The same turns and mirrors carry the whole set onto itself and the rows of a family onto each other. Which other rows belong to the same family as each row named below? List them in the order they appear above.
These 32 rows form 4 families of 8 rows each.
K272: [ 21 -19  12  24   0   1  17 -14  28   4   9  10  24  21   3]
K790: [-18  24 -31 -23 -10  13 -12  22 -14 -34  33 -11   7  -8 -28]
K594: [ 10  13 -18  13  -3  37   4   6   9  20  37   8  33  24 -48]
K849: [ 20 -18 -28  -7  15   8  35  -6  15 -12  28   7 -15  14 -25]
K541: [  1  11 -31 -13  22  19  16 -15  12  -8  19   5  51 -15   7]
K229: [ -4  25   9  15 -33  10 -26  14  22   1  12 -18  42   0   0]
K563: [ -9  11  -1   4   2  -5  -1  -4   2 -35   4 -19  -4 -11  30]
K605: [-10  34 -38 -10  -5  19 -19  23  -8 -23  38 -23   1  -4 -23]
K299: [ 15   6 -25   6 -15  33  11  11  19  14  42  -2  30  31 -47]
K628: [ -6   7  -5   3   6  -6   7  -1   7 -30   6 -10 -11 -17  30]
K495: [ 17 -12  -8  22 -27  12 -13  33  10 -15  20 -18 -15  36 -22]
K669: [ 17 -12 -34  -5  26   9  28  -5  -1 -19  36   5 -18  19 -20]
K105: [ 12  -1   6  15 -34   0  -9  30  -1  -5  25 -20 -18  32 -19]
K395: [ -1   1   3   6   6  -7  -2   7   1 -30  -2 -16  -3  -9  30]
K240: [  0   2  -7   1  -1 -15  -6   4  14 -38  13 -21  -8  -5  31]
K829: [ 22 -19 -31  -7  14   9  30   1   0 -10  26   0 -23   3 -23]
K415: [-16  27 -28 -16  -4  17  -4  24 -13 -31  47 -15  -4  -1 -26]
K905: [ 30 -13   5  23  -4   4  20  -3  22  22  10  -3  25  26  10]
K336: [ -6  33   6  11 -26  11 -22  17   7  -2  21 -13  54  17   8]
K873: [-11  18 -22 -15  23  24  12 -16  10  -4  23   9  45 -12  -5]
K919: [ 24 -11   7  24  -9  11  14 -13  31  13  -2   1  30  17  10]
K981: [ 13 -19 -30  -2  17  11  38  -8  10 -16  21   4 -18   7 -21]
K741: [ 15   8 -28  -4 -19  26   9   8  10  18  48   4  36  23 -46]
K757: [ 16   8 -18   4 -16  35   2  12  14  13  41  -4  34  36 -45]
K352: [-22  26 -37 -19  -4  20  -5  18  -9 -31  41 -12   4   0 -27]
K701: [ -4  27 -19  -8  22   8  13 -24  11  -5  28   5  40 -19   3]
K19: [ -8  36   6  13 -27  19 -26  17   6  -6  19 -22  38   4  11]
K542: [ 26 -10  11  29 -10   7  18 -10  30  13   5  -8  22  24  12]
K347: [ -5  21 -24  -8  22  26  16 -21  16  -1  18   1  50  -7   0]
K3: [ 10  -5  -2  16 -34   2  -4  27   5 -16  28 -23 -28  30 -17]
K52: [ -9  35   5  12 -31  16 -25  15  15  -3  23 -25  45  17   2]
K326: [ 21  -4   1  20 -34   2  -5  30  11 -15  24 -20 -22  30  -9]

Same family as K594: K272, K229, K605, K495, K669, K240, K701
Same family as K849: K628, K415, K873, K919, K757, K19, K326
Same family as K541: K790, K105, K395, K829, K905, K336, K741

The same turns and mirrors carry the whole set onto itself and the rows of a family onto each other. Which other rows belong to the same family as each row named below? List them in the order they appear above.
These 32 rows form 4 families of 8 rows each.
K540: [  5   0  40 -29   5   5  27  -4 -41]
K906: [ -6  -2 -10 -12 -12 -23  15 -14 -45]
K750: [ 14   5  26 -11  16  23  34  17 -21]
K767: [ -9  19 -19  28 -28  -1   9  -4 -18]
K606: [-33  12  30   9  23  -2   5  26 -11]
K492: [-26   4  44   7  23   2  13  24 -12]
K8: [ -1   2 -10  -9 -20 -11   2 -22 -41]
K686: [  9   5  40 -12  17  28  20  17 -24]
K103: [ -2  -6  -1  -2 -19 -26   3 -24 -34]
K439: [ 19   0  37 -17   7  24  24   2 -18]
K406: [-27  14  48  13  13   9  12  32 -11]
K150: [-45  27  -6  18  -8  -6   0 -10 -19]
K61: [ 17   6   3 -31 -27   3  20  -9 -30]
K773: [  9  10  -5 -23 -26  11  32  -8 -33]
K232: [ -7   9  42 -32  14  -7  30  -5 -28]
K444: [ 14  -2  -1 -18 -39   3  21  -8 -25]
K599: [-19  14  -9  37 -28  13   9  -6 -16]
K974: [-19  14 -17  27 -29  -2  16  -7  -9]
K31: [-30  26  17   9   0  34  16  28  -6]
K815: [  2  -3  38 -22  21  26  24   8 -25]
K193: [-35  23  22  25 -10  27   9  26 -12]
K955: [-13  18 -26  28 -17  10  15  -2 -18]
K675: [ -3  -2  36 -36   1  -2  29  -9 -36]
K113: [ -7  -3 -17  -3 -16 -17   6 -22 -33]
K372: [-39  14  26  28   5  23  17  26 -13]
K702: [-49  22  -1  23  -9  -1   0  -4  -6]
K204: [-27   2  43  14  21   5  -2  16 -17]
K456: [-29  10  30  14  -5  34   7  29 -10]
K57: [ -9  -3  45 -35   0  -4  14  -6 -27]
K775: [ 10  -3  -8 -24 -20  -2  20 -15 -24]
K496: [-36  27  -4  25 -15  -3  -9   0  -6]
K902: [-48  18   9  20 -17  -8  -5  -7 -17]

Same family as K193: K767, K492, K686, K61, K675, K113, K702
Same family as K103: K750, K773, K31, K955, K204, K57, K902
Same family as K232: K906, K606, K439, K150, K444, K599, K456

The same turns and mirrors carry the whole set onto itself and the rows of a family onto each other. Which other rows belong to the same family as each row named below? List them in the order they appear above.
These 15 rows form 5 families of 3 rows each.
K234: [  0   5  15  15  27   0  -4  27  -4 -20  36  -7  25 -11 -16  -3]
K665: [-70  14 -26  23  25  13  -4  -3 -46  -4  23   4  59  27   4  19]
K879: [-32 -12  12  20 -15 -11 -19   2   5 -42  -3  10  26  -7  -9   3]
K465: [-72   6  28  23   4  11  18   5 -19   9  32  -4  35  13  13 -20]
K197: [  3   2  -8 -28  12  -1   5   1 -26  13  37  -7  41 -16   8  18]
K973: [-22 -23 -36   3  20 -22  -7  -6 -20  17  19  25  24   2  29  30]
K846: [-21 -19  -4  -5 -24  -8 -13 -15  -2 -18  -7   7  45 -18   5  26]
K466: [-34  -5   5  44  12  16  15  19  14   6  24  -7  33 -30  15 -10]
K417: [-53 -10  18  15  25 -20  -2   1 -25   8  16  16  45  50   5  27]
K17: [-45  -5  -9   1  -4  12  23  -8 -17  33  29  -5  46 -21  35   3]
K144: [-36   3 -52  29  30  14  -6   1 -21   3  13  -1  61 -10  11  27]
K418: [-52  -8  21  -6 -27  -6 -17 -19 -24 -31   4  14  38   8   1  17]
K409: [-52   9 -28  58  37  13 -10  17 -17 -22  17   0  45  10  -6   8]
K667: [-25 -23   9  52  33  -3 -15  21  -7 -20  28  21  21   0   9  34]
K966: [-34  15  28 -14  16  -2  -1   7 -41  -8  44  -2  32  25  -8  -2]

Same family as K846: K879, K418
Same family as K665: K144, K409
Same family as K667: K973, K417
Same family as K17: K465, K466

